In the data rows, zero lies at 4.5, halfway between 4 and 5.
One hidden rule gives every row of this table a label. Here are some rows, each with its label.
[4 8 4 6 7 7 8 3 4 7 4 3 8] O
[8 1 5 4 1 3 4 8 3 2 5 4 5] L
[5 6 5 4 7 5 3 6 2 5 5 2 2] D
[4 5 3 4 4 5 5 4 5 5 4 5 5] L
[6 4 5 4 5 4 4 5 5 6 4 6 3] D
[6 4 4 3 3 4 3 6 4 4 5 4 4] D
[3 4 4 6 5 4 5 5 5 5 5 5 5] E
[7 6 6 6 5 3 8 6 4 5 6 7 7] O
[4 6 5 6 4 5 4 4 6 4 4 5 5] E
[3 6 4 5 6 7 6 3 5 6 3 4 5] E
[4 7 4 5 4 7 4 3 5 4 5 2 4] L
[3 7 4 5 7 7 5 4 4 6 4 1 3] L
[2 6 3 4 7 7 6 3 6 7 2 4 5] L
[6 3 5 5 3 4 6 6 4 3 5 5 6] O
[3 6 3 3 4 8 5 2 5 6 1 2 5] L
[2 6 3 4 4 6 8 4 5 6 3 3 5] L
[8 1 5 3 3 2 3 8 2 3 7 5 4] D
[3 4 4 5 6 4 5 6 4 5 5 6 4] L
[5 3 4 3 3 4 4 5 3 4 5 4 5] L
[6 3 6 4 2 3 3 7 6 2 7 5 5] L
[5 3 4 5 2 1 3 5 3 3 6 5 3] L
[4 4 4 4 4 5 5 4 5 4 3 4 5] L
[3 6 4 7 6 5 4 4 7 6 4 5 5] E
[1 9 2 3 7 9 7 1 8 6 0 2 5] L
[3 6 5 5 7 4 3 4 4 5 5 6 4] L
[5 0 5 3 2 3 1 7 2 4 6 5 2] D
[4 4 6 7 6 3 6 4 5 5 6 5 5] E
[6 3 7 4 3 4 5 5 3 3 7 3 4] D
[5 5 4 5 6 4 5 5 4 5 5 5 5] E
[6 4 6 6 4 2 6 6 3 4 6 6 4] L
[3 5 5 4 6 6 6 1 7 7 2 4 6] E
[5 7 4 5 4 6 5 0 7 6 1 4 4] L
[5 2 4 2 3 5 1 8 2 4 6 5 4] D
[4 4 4 2 5 5 3 5 4 5 5 5 5] L
[4 4 6 6 3 3 6 5 5 3 7 4 5] E
[2 7 3 5 8 7 7 0 7 7 0 4 6] O
[4 5 4 4 4 4 6 5 3 5 4 3 4] D
[4 6 3 6 6 5 5 5 5 4 5 5 4] L
[3 4 3 3 6 6 4 3 6 8 3 5 4] D
[5 4 6 8 8 4 6 3 5 5 8 4 3] L
[3 5 4 5 6 5 4 3 5 7 6 6 3] L
[2 9 3 5 9 7 6 2 6 8 1 4 3] L
[6 4 4 6 6 4 4 5 2 5 7 7 5] E
[4 5 4 4 5 4 4 6 5 5 5 5 6] E
[4 5 4 4 4 7 6 5 5 4 2 3 5] L
[7 2 5 4 1 3 4 7 3 1 5 5 5] L
[5 4 4 2 5 5 4 5 5 5 3 4 4] D
[3 7 4 6 6 5 6 3 7 5 4 5 5] E
[6 2 5 3 4 4 1 7 3 4 5 5 2] D
[4 3 3 4 3 5 5 5 6 2 3 4 5] L
[7 0 6 2 3 1 0 8 3 3 8 6 3] D
[6 7 2 1 4 9 4 0 5 8 2 2 3] D
[3 5 7 3 6 5 5 3 2 7 5 2 4] D
[4 6 3 3 6 7 4 4 6 4 3 4 4] D
[5 4 5 5 3 5 4 5 5 3 4 4 4] L
[4 3 4 4 4 5 4 7 3 4 5 4 5] L
[4 4 6 6 6 4 4 4 6 5 6 4 4] L
[5 4 6 6 3 4 4 9 3 1 6 4 7] O
[4 6 6 5 5 5 5 3 6 6 5 4 5] E
[4 5 4 4 5 5 3 4 4 5 4 4 4] D
[3 4 7 7 4 3 5 6 4 4 5 4 6] O
[4 4 2 4 5 6 4 5 6 5 3 5 4] D
[3 7 5 6 8 3 6 5 5 6 6 6 5] E
[7 2 5 2 1 3 1 7 2 3 6 6 3] D
[6 4 5 4 4 4 5 3 4 3 3 3 5] L
[4 7 4 7 6 5 4 2 5 6 4 4 5] E
[8 3 6 5 2 1 3 6 3 2 7 5 4] L
[3 6 2 7 6 5 7 5 6 4 2 5 7] O
[4 4 5 4 3 3 5 3 4 5 5 4 5] L
[2 7 3 4 7 7 7 3 8 4 0 5 5] L
[6 3 5 4 3 3 4 5 3 4 5 5 5] L
[5 4 4 5 4 3 5 5 5 5 5 6 5] E
[5 3 6 5 2 1 3 5 2 3 6 5 5] E
[5 3 5 2 3 5 3 7 2 4 6 3 5] L
[8 4 4 3 3 4 3 5 3 3 6 3 2] D
[7 4 5 7 3 2 6 4 5 3 7 6 5] E
[4 3 5 7 4 2 4 5 3 4 6 6 3] L
[6 3 7 5 4 2 5 5 3 3 7 5 5] E
[5 5 3 4 3 4 4 5 2 2 4 5 6] E
[4 5 5 6 4 5 6 4 5 5 5 4 7] O
[4 6 4 6 3 5 5 5 8 4 5 5 7] O
[4 4 5 5 6 4 3 3 4 4 7 6 4] L
[6 1 4 2 3 4 0 6 3 6 6 5 3] D
[4 5 3 4 5 4 4 5 4 4 6 5 4] D
[2 6 4 4 7 8 6 2 8 8 2 3 6] E
[3 4 4 3 4 6 7 3 6 7 3 5 5] L
[3 3 6 6 4 4 6 7 4 2 4 4 6] O
[6 4 6 4 4 1 4 5 3 4 6 6 3] D
[6 4 5 4 3 4 3 5 4 3 6 5 4] D
[5 6 3 5 4 6 5 2 6 5 2 2 4] L
[4 4 4 5 5 5 5 4 5 5 4 5 5] E
[5 4 1 6 5 6 7 5 4 6 4 3 6] O
[7 2 5 5 2 2 3 5 2 3 7 5 4] L
[1 7 4 5 7 7 6 1 7 7 3 4 5] E
[4 2 5 5 3 2 4 5 4 4 5 5 5] E
[3 5 6 8 7 2 9 4 8 7 6 8 5] E
[3 5 4 3 7 5 4 4 3 7 3 5 3] D
[7 3 5 4 3 3 4 6 2 3 6 6 4] D
[9 1 4 3 0 3 3 6 6 0 4 6 5] L
[5 6 3 3 4 5 4 4 5 5 5 5 5] L
[3 6 1 5 5 6 7 4 6 3 2 6 6] O
[7 3 6 4 2 3 3 5 6 2 7 5 3] D
[4 5 4 6 5 5 5 4 5 4 3 5 5] E
[3 7 5 5 6 6 6 4 6 6 4 2 6] O
[6 6 3 4 5 6 4 5 6 4 3 5 4] D
[5 3 5 4 3 3 3 4 2 4 7 6 3] D
[7 4 5 4 3 4 4 7 2 3 6 6 5] L
[5 6 4 5 5 4 5 4 2 4 6 5 4] L
[7 3 5 4 2 2 3 6 3 3 7 5 3] D
[3 6 3 4 6 5 5 2 8 5 2 4 5] L
[2 7 6 5 8 7 6 2 6 6 3 3 4] L
[5 3 4 5 4 5 5 4 4 5 5 5 4] L
[6 5 3 4 3 4 5 4 5 4 3 5 6] E
[4 5 5 3 5 5 4 3 5 6 5 6 4] D
[6 4 4 4 3 4 4 6 3 3 4 5 5] L
[6 2 4 4 3 4 3 6 3 4 5 5 5] L
[2 5 5 7 6 6 5 5 5 3 4 3 8] O
[1 5 6 6 6 6 4 3 3 7 5 4 4] L
[6 5 5 3 4 5 4 3 6 5 3 6 6] E
[5 3 5 5 1 3 5 7 4 3 6 5 6] O
[3 5 4 4 4 6 4 3 5 4 2 3 5] L
[2 7 6 6 9 7 8 1 7 7 4 2 5] E
[6 2 5 3 2 3 3 5 3 4 5 4 3] D
[5 3 4 1 2 6 2 4 2 6 5 1 1] D
[5 3 5 4 5 5 5 5 3 5 5 5 5] L
[4 5 4 4 5 6 5 3 6 5 3 4 5] L
[2 6 6 5 6 5 6 4 6 5 5 3 6] O
[6 0 5 3 3 2 2 7 1 4 7 7 4] D
[4 1 7 4 3 3 3 8 2 2 6 3 4] D
[4 6 3 4 4 6 4 5 4 4 3 4 6] E
[2 7 5 6 6 6 8 2 7 5 4 4 7] O
[5 5 4 5 4 5 4 4 5 2 3 3 5] E
[7 3 4 3 1 4 2 7 3 1 4 4 4] D
[2 6 4 5 6 5 6 3 5 6 4 5 5] E
[7 4 6 6 3 2 4 6 3 3 7 6 4] L
[5 5 4 4 4 4 4 5 4 2 5 6 5] L
[5 2 5 3 3 4 4 7 2 4 6 4 4] D
[4 2 5 1 4 6 1 7 3 6 5 4 3] D
[7 3 3 3 2 3 2 6 3 4 6 8 3] D
[6 4 6 4 3 3 4 6 3 4 5 5 5] L
[5 7 4 3 4 6 4 4 5 6 4 2 3] D
[5 4 4 7 5 3 5 8 4 3 6 6 4] L
[5 4 4 4 4 4 4 5 4 2 4 4 4] D
[5 3 4 3 4 6 4 7 3 5 6 4 5] L
[5 3 4 2 3 5 3 6 5 3 4 5 4] D
[2 5 4 4 6 7 4 2 6 7 4 4 3] D
[2 3 4 3 5 6 2 5 4 6 4 4 4] D
[5 3 5 5 3 4 3 5 3 3 5 3 4] L
[6 5 3 4 2 4 5 6 6 2 3 5 5] L
[1 6 4 7 6 7 5 1 7 7 2 4 5] E
[3 5 4 5 5 4 7 4 4 3 6 4 5] E
[6 4 5 3 3 4 4 6 6 4 4 5 4] D
[5 4 6 7 6 2 4 4 4 5 5 5 4] L
[7 3 5 2 3 3 4 6 3 4 6 4 5] L
[9 0 5 5 0 0 2 9 0 0 9 6 4] L
[5 2 5 2 3 4 2 6 3 5 5 6 4] D
[5 6 4 4 5 5 6 3 5 3 3 3 5] L
[3 6 4 4 5 7 5 3 6 4 4 2 4] D
[5 5 4 6 6 2 7 5 5 4 5 6 5] E
[5 4 4 5 4 3 6 6 4 4 5 6 5] E
[2 5 4 4 7 5 4 3 5 7 4 5 5] L
[2 8 3 5 9 7 6 2 6 7 3 3 5] E
[4 5 5 6 5 5 6 5 4 5 4 5 5] E
[5 5 4 3 5 5 3 2 3 7 5 2 2] D
[3 4 3 2 6 5 3 3 5 6 4 6 4] D
[3 6 4 6 6 7 5 4 6 4 3 4 6] O
[2 6 4 4 7 7 7 4 6 7 3 4 5] L
[2 5 6 6 6 5 6 4 8 3 5 3 6] O
[5 5 4 6 5 5 4 5 7 3 4 6 5] E
[5 4 3 2 4 6 5 5 5 6 2 3 5] L
[2 7 3 5 7 7 5 2 5 5 2 3 4] L
[2 8 4 5 6 6 3 1 5 6 5 3 4] L
[4 6 3 7 6 4 5 4 4 6 4 4 5] E
[3 6 5 5 7 4 6 3 5 7 5 4 4] L
[6 3 6 3 2 4 3 4 4 1 4 5 4] D
[5 3 6 4 4 4 4 6 3 5 5 4 6] E
[3 6 5 6 6 4 7 4 4 6 3 5 5] E
[2 6 5 4 6 5 5 3 4 6 5 5 4] D
[5 3 6 3 6 5 3 4 6 7 4 3 4] D
[3 6 6 6 7 5 6 3 5 5 5 4 5] E
[6 3 3 4 3 4 5 6 4 4 5 6 5] L
[5 4 5 6 5 1 5 5 3 5 6 7 3] L
[5 3 4 5 3 5 6 6 3 1 3 5 5] E
[2 8 6 4 8 6 5 5 4 6 3 2 3] D
[7 1 4 2 2 4 1 7 3 3 5 6 3] D
[3 5 5 4 5 6 4 4 5 5 3 3 5] L
[6 4 4 5 3 3 4 6 4 2 6 5 4] L
[4 4 4 4 3 4 4 6 3 3 4 4 5] L
[8 0 6 6 0 0 4 9 1 1 8 6 6] O
[8 1 4 1 1 2 1 8 3 3 7 6 4] D
[4 5 5 5 5 4 5 4 3 7 5 4 4] L
[7 4 6 8 5 2 6 3 3 5 8 5 4] L
[5 3 5 4 3 3 4 5 3 4 7 5 5] L
[4 4 4 3 5 5 4 5 5 6 5 6 5] L
[4 3 5 2 3 4 3 6 5 6 5 4 4] D
[2 6 5 5 7 5 5 3 8 5 3 3 5] E
[3 6 4 5 5 6 5 5 6 3 1 4 5] E
[4 7 4 6 6 6 6 4 7 6 5 3 4] L
[7 6 4 3 5 4 3 5 3 5 5 4 3] D
[5 4 4 3 3 4 5 4 5 4 5 6 5] L
[6 5 5 7 4 4 4 5 5 3 4 4 4] L
[4 6 2 4 6 6 6 5 7 3 1 4 5] L
[6 8 1 6 5 5 6 2 7 6 1 6 5] E
[6 2 7 6 4 2 5 4 3 4 7 5 4] L
[4 4 5 5 5 5 5 4 3 5 4 4 5] E
[4 5 6 4 5 5 5 4 4 3 5 3 4] D
[4 7 6 6 7 4 5 6 5 5 5 8 4] L
[4 6 3 6 4 7 4 3 6 4 4 4 6] O
[4 5 4 3 5 6 4 3 6 4 2 5 4] D
[4 5 4 5 3 4 5 5 7 5 5 4 5] E
[2 5 6 5 6 4 6 3 6 5 4 3 5] E
[6 3 5 6 3 2 5 5 5 4 7 5 5] E
[7 2 5 3 3 4 4 6 2 2 3 5 5] L
[5 3 5 5 5 3 3 4 4 5 7 6 3] L
[7 4 6 7 5 1 7 6 6 4 6 8 5] E
[3 5 4 5 6 4 6 3 6 5 2 4 6] O
[4 7 4 6 6 5 4 5 5 6 6 6 3] L
[5 4 4 5 4 3 4 6 5 4 4 5 5] E
[3 5 7 5 5 4 7 5 6 5 6 5 5] E
[4 5 5 6 4 5 5 6 5 4 5 5 6] O
[6 4 5 6 3 4 4 5 3 2 5 5 4] L
[7 4 4 4 3 2 4 6 3 3 5 5 4] D
[4 3 6 5 5 3 4 4 5 2 5 4 3] L
[3 3 6 4 6 3 5 5 3 5 4 5 5] L
[2 7 4 6 8 6 5 0 6 9 3 3 3] L
[3 5 3 5 5 6 6 4 6 4 4 3 5] E
[4 6 4 5 5 6 5 4 5 5 4 3 4] L
[5 5 4 8 6 4 5 4 6 4 5 6 4] L
[3 2 4 0 5 8 2 5 6 8 2 4 3] D
[3 4 7 5 5 4 4 5 4 3 6 3 4] L
[5 3 5 5 4 3 4 5 3 5 6 6 3] L
[5 4 5 3 3 4 5 6 2 4 6 4 5] L
[2 8 5 5 7 8 7 2 6 5 2 4 5] E
[4 2 4 2 4 5 2 6 4 6 5 5 3] D
[3 6 4 5 6 6 5 2 4 7 5 4 4] L
[2 7 2 6 5 7 6 3 6 2 0 3 5] E
[6 2 6 5 3 1 3 5 2 5 7 5 3] L
[8 4 5 5 2 2 3 7 2 1 5 6 5] E
[3 5 4 4 5 5 5 3 5 6 3 5 5] L
[6 4 6 4 3 4 4 5 4 2 7 4 4] D
Here are more rows. What is the label of each one?
[4 5 6 5 4 4 6 5 4 5 4 4 7] -> O
[5 4 4 3 4 5 5 5 5 4 5 4 5] -> L
[1 5 7 4 6 7 5 5 5 4 3 2 6] -> E
[6 3 5 3 4 2 3 3 5 6 6 8 4] -> D
[6 3 4 5 3 4 6 5 3 4 5 6 6] -> O
[6 4 5 4 4 4 4 4 5 5 4 5 4] -> D
[5 4 6 8 6 3 8 3 6 6 7 7 5] -> E
[4 5 5 7 4 4 5 4 5 4 5 4 5] -> E
[7 3 5 4 2 3 3 6 2 1 6 5 5] -> L
[5 7 2 4 3 5 6 4 6 4 2 6 6] -> E
[8 5 2 2 3 6 1 2 3 6 4 2 1] -> D
[2 8 2 5 7 6 8 5 7 5 2 5 8] -> O
[5 4 5 5 3 4 4 5 7 2 6 5 6] -> O
[2 6 3 6 8 6 7 4 5 7 5 4 6] -> O
[6 4 5 5 3 3 5 5 5 2 5 5 4] -> L
[7 1 6 3 2 2 1 7 1 3 8 6 3] -> D
[3 4 5 4 5 6 5 4 6 6 4 4 4] -> D
[3 7 4 6 5 6 4 2 5 5 4 4 4] -> L
[3 5 4 3 6 6 7 4 7 4 1 4 6] -> E
[8 2 5 2 2 3 0 9 2 4 7 6 3] -> D
[6 3 5 8 3 1 5 6 5 1 6 7 5] -> E
[4 3 5 3 4 5 4 5 5 6 5 4 5] -> L
[5 4 5 6 4 3 4 6 4 5 6 5 4] -> L
[2 6 4 7 7 6 6 4 7 6 2 4 5] -> E
[3 6 6 4 5 6 4 3 6 5 5 4 6] -> E
[4 5 4 6 4 5 5 3 4 4 4 5 4] -> L
[7 4 4 6 3 2 5 5 3 4 7 7 3] -> L
[6 4 5 5 4 2 4 6 4 3 4 7 5] -> E
[3 6 4 4 6 6 5 3 5 6 4 5 4] -> D
[4 3 7 4 4 4 4 6 4 4 7 3 3] -> D
[4 7 4 5 7 6 6 3 4 6 5 5 5] -> E
[3 7 6 5 8 7 7 2 6 6 4 4 4] -> L
[3 5 4 7 6 4 5 4 3 7 5 3 3] -> L
[8 3 3 4 3 3 4 6 4 3 5 4 4] -> D
[6 5 5 5 4 4 3 6 3 5 7 5 4] -> L
[4 3 5 1 4 6 3 5 4 7 4 5 4] -> D
[5 4 4 5 5 3 3 4 3 5 6 5 4] -> L
[1 5 4 6 7 8 8 2 7 9 1 5 5] -> E
[7 2 4 4 2 4 4 6 2 1 4 1 4] -> D
[6 7 5 7 5 5 6 2 6 4 3 3 5] -> E
[6 6 2 3 4 7 3 2 4 7 3 2 2] -> D
[2 6 4 5 7 5 5 4 4 6 5 4 4] -> L
[5 5 3 5 3 4 5 4 6 3 3 6 4] -> L
[6 4 4 6 2 3 4 7 4 2 6 5 4] -> L
[3 7 4 4 7 7 5 3 7 6 4 4 3] -> D
[8 1 6 1 2 0 1 8 0 3 8 6 2] -> D
[6 5 5 6 4 3 5 5 2 4 4 3 4] -> L
[6 3 6 4 3 3 4 5 3 4 7 5 5] -> L
[6 3 6 4 2 4 2 7 7 1 7 4 5] -> L
[1 5 2 4 6 7 6 4 7 6 1 4 4] -> D
[2 5 4 3 7 6 4 4 6 6 2 3 4] -> D
[2 7 4 5 6 7 4 1 5 5 4 3 4] -> L
[2 5 4 2 5 6 3 3 6 8 3 4 4] -> D
[5 6 5 2 6 6 5 3 5 8 2 5 3] -> D
[5 4 4 4 2 4 4 5 4 3 4 5 5] -> L
[4 7 4 5 7 5 4 5 4 6 4 3 3] -> L
[3 5 5 5 5 6 4 3 6 3 4 2 3] -> L
[2 5 3 2 5 7 4 4 8 6 1 4 5] -> L
[6 4 4 4 3 3 5 3 5 4 3 5 5] -> L
[5 4 3 3 3 7 4 5 6 3 3 3 5] -> L
A new table starts here. Its rows get labels from a new hidden rule, each label after its row.
[2 2 2 7 8 4 8 5 5 3 2 4 5] 2
[4 5 5 5 5 3 3 5 3 3 5 4 5] 4
[2 1 3 7 7 4 4 7 5 6 2 5 4] 2
[5 4 5 5 5 4 5 4 4 6 5 3 4] 1
[3 2 3 7 5 3 7 5 4 3 2 4 5] 4
[5 4 4 5 4 3 3 3 2 5 4 4 3] 3
[5 6 5 4 4 4 3 3 2 5 5 3 4] 5
[3 5 5 6 5 4 3 4 5 4 4 5 3] 1
[5 5 6 3 5 5 6 4 4 5 6 4 5] 1
[5 6 4 4 4 4 2 3 4 5 5 4 5] 5
[4 4 5 5 4 5 4 5 3 4 4 4 5] 2
[7 7 4 1 3 6 6 4 7 5 6 5 4] 1
[5 6 7 3 5 4 4 3 4 5 5 4 5] 5
[4 6 6 4 4 5 4 5 4 4 5 5 5] 2
[4 3 1 6 7 4 7 5 5 3 2 4 5] 2
[8 6 8 0 3 7 5 5 7 7 5 3 5] 1
[4 5 4 5 4 2 4 4 4 4 4 5 4] 4
[4 5 6 3 3 5 5 4 3 7 6 6 6] 1
[6 5 9 2 1 8 5 3 4 8 5 3 4] 1
[5 4 4 6 4 4 4 3 3 5 4 3 3] 5
[6 5 4 4 3 5 6 5 4 4 5 3 5] 2
[6 6 4 4 4 5 3 3 6 4 6 6 4] 5
[4 5 4 5 5 3 3 3 3 4 5 5 5] 3
[3 3 2 6 6 3 5 7 5 5 2 8 5] 2
[5 5 5 5 4 3 4 2 4 3 5 5 5] 3
[4 4 4 4 5 5 3 5 5 4 4 6 4] 2
[3 4 4 5 5 3 5 3 4 7 5 5 4] 3
[3 2 3 6 8 3 6 5 4 4 1 7 3] 4
[6 6 4 5 5 3 4 4 4 5 5 5 4] 4
[6 6 6 3 3 7 3 5 5 5 7 6 5] 1
[3 4 5 6 5 5 3 4 4 5 5 5 4] 1
[5 5 5 3 4 5 4 4 6 5 6 5 4] 1
[3 1 2 7 7 3 8 6 6 4 1 5 5] 2
[4 5 4 5 3 3 4 3 3 5 5 4 4] 3
[4 5 5 4 4 4 4 2 3 5 6 2 5] 5
[6 8 6 2 2 8 5 5 6 6 6 6 5] 1
[4 5 4 5 4 4 4 3 3 5 5 3 4] 5
[6 5 4 4 4 3 3 4 2 5 6 3 4] 4
[6 6 4 4 5 4 4 4 4 4 6 4 4] 1
[4 5 4 4 4 4 3 4 4 6 5 5 4] 1
[2 2 3 7 7 5 5 7 3 4 2 4 4] 2
[2 1 3 7 6 2 7 6 5 4 2 4 5] 4
[2 2 3 7 6 2 7 5 5 4 3 4 2] 4
[2 2 3 7 6 3 5 7 5 3 2 6 4] 2
[5 5 4 4 4 5 5 3 4 4 6 3 5] 5
[5 6 5 4 4 4 4 5 5 4 6 4 4] 2
[3 2 2 7 7 3 8 6 5 4 1 4 3] 2
[5 5 4 4 4 6 3 5 6 4 5 4 4] 1
[3 3 3 6 7 3 6 6 5 3 2 4 4] 2
[6 5 4 5 4 2 5 4 4 5 5 3 5] 4
[3 5 4 6 3 4 5 3 4 4 4 5 3] 5
[5 6 5 2 3 8 5 5 7 5 6 4 4] 1
[5 5 4 5 4 4 2 5 4 4 6 4 4] 2
[5 5 4 5 5 4 4 6 4 4 5 4 3] 2
[7 7 7 2 3 7 4 5 6 5 6 4 6] 1
[5 6 5 4 3 5 4 4 4 4 6 5 6] 1
[4 5 4 5 4 5 3 4 4 3 5 5 4] 1
[6 6 6 3 4 6 3 5 6 4 6 6 6] 1
[6 6 6 1 1 8 6 5 6 4 7 4 5] 1
[4 5 4 4 4 4 3 3 4 5 6 5 4] 5
[7 6 4 4 5 5 4 3 4 5 6 5 4] 5
[4 5 4 5 5 3 4 4 3 4 5 4 4] 4
[0 1 1 4 3 9 6 5 9 0 4 9 7] 1
[2 3 3 7 6 3 8 7 4 4 2 5 3] 2
[4 5 5 3 3 6 4 2 5 6 6 4 6] 5
[5 3 4 5 5 5 4 4 3 4 5 5 4] 1
[2 3 4 7 6 3 6 6 4 3 2 3 4] 2
[1 1 2 7 7 4 7 6 5 3 2 4 4] 2
[3 3 2 7 7 2 7 6 3 4 2 6 3] 4
[2 2 3 6 7 3 6 7 5 3 2 4 5] 2
[2 2 1 5 6 4 7 5 6 4 2 5 5] 2
[4 5 4 5 4 4 3 4 5 5 4 6 4] 1
[6 6 5 4 6 5 3 3 4 5 6 5 5] 5
[6 7 6 2 3 8 5 4 6 6 7 5 6] 1
[5 5 5 5 4 3 3 4 4 5 4 4 4] 4
[6 5 4 5 4 4 3 4 4 6 5 3 5] 1
[5 5 6 4 4 4 3 3 3 5 5 4 4] 5
[6 6 6 2 2 5 4 4 6 5 7 5 5] 1
[1 2 4 7 8 2 6 8 6 6 1 6 4] 2
[5 5 5 4 5 6 3 4 4 4 5 6 4] 1
[2 3 3 7 6 3 7 7 4 4 1 4 4] 2
[5 4 5 5 4 6 4 4 4 5 4 6 4] 1
[1 1 3 5 5 6 6 6 8 2 2 5 6] 2
[6 6 5 4 3 6 3 4 5 4 6 4 4] 1
[4 5 5 4 5 4 4 5 5 3 5 5 6] 2
Which label does each new row get?
[3 2 3 7 7 5 7 8 5 3 2 6 5] ~ 2
[5 3 9 4 4 2 6 2 2 8 2 0 3] ~ 3
[6 5 4 5 3 5 3 3 5 4 5 5 5] ~ 5
[4 6 4 5 4 3 4 3 3 4 4 4 4] ~ 3
[7 6 4 4 5 3 4 3 3 5 6 3 4] ~ 3
[0 1 3 5 5 8 5 5 7 2 3 7 5] ~ 1
[5 5 7 3 2 5 3 2 4 7 4 3 4] ~ 5
[6 5 4 4 5 4 3 4 2 6 5 4 5] ~ 1
[5 5 5 4 6 3 4 2 3 5 5 4 3] ~ 3
[5 5 6 3 3 6 3 4 4 6 5 6 6] ~ 1
[5 6 3 3 5 3 4 5 4 4 5 4 5] ~ 4
[6 6 4 4 3 2 4 4 3 5 5 3 5] ~ 4
[6 5 4 5 3 3 3 4 3 4 5 3 5] ~ 4
[7 6 7 3 2 8 4 4 5 4 6 6 5] ~ 1
[5 6 4 4 5 3 4 3 4 4 6 4 4] ~ 3
[6 5 4 5 5 4 5 5 3 3 6 5 6] ~ 2
[6 5 4 4 4 3 4 2 5 5 6 4 5] ~ 3
[1 2 2 7 7 4 7 7 6 3 2 6 4] ~ 2
[3 3 3 6 7 4 6 6 4 4 1 4 4] ~ 2
[6 6 6 2 2 7 4 6 6 5 7 5 6] ~ 1
[4 6 3 5 5 3 4 5 3 3 4 6 4] ~ 4
[5 4 3 6 5 4 3 3 3 5 4 5 5] ~ 5
[6 6 6 1 2 7 6 5 6 6 7 4 4] ~ 1
[6 4 5 4 4 2 4 2 4 6 6 2 5] ~ 3
[5 5 6 4 3 6 2 2 4 5 4 5 3] ~ 5
[6 4 9 3 2 5 4 2 5 6 4 2 5] ~ 5
[4 5 7 3 4 6 3 4 5 5 5 6 5] ~ 1
[4 5 5 4 5 5 3 3 4 5 4 5 4] ~ 5
[5 1 2 7 7 2 6 5 4 3 3 4 5] ~ 4
[5 4 7 4 3 4 2 3 3 7 4 4 4] ~ 5
[9 8 7 1 1 7 5 5 8 5 8 3 4] ~ 1
[4 6 7 3 4 6 4 3 5 6 6 3 5] ~ 5
[4 5 5 4 3 3 3 4 3 5 5 5 4] ~ 4
[4 4 7 5 4 4 2 3 3 5 5 4 3] ~ 5
[5 5 5 5 5 4 3 3 3 5 6 3 5] ~ 5
[7 6 5 2 3 6 4 4 5 6 6 6 5] ~ 1
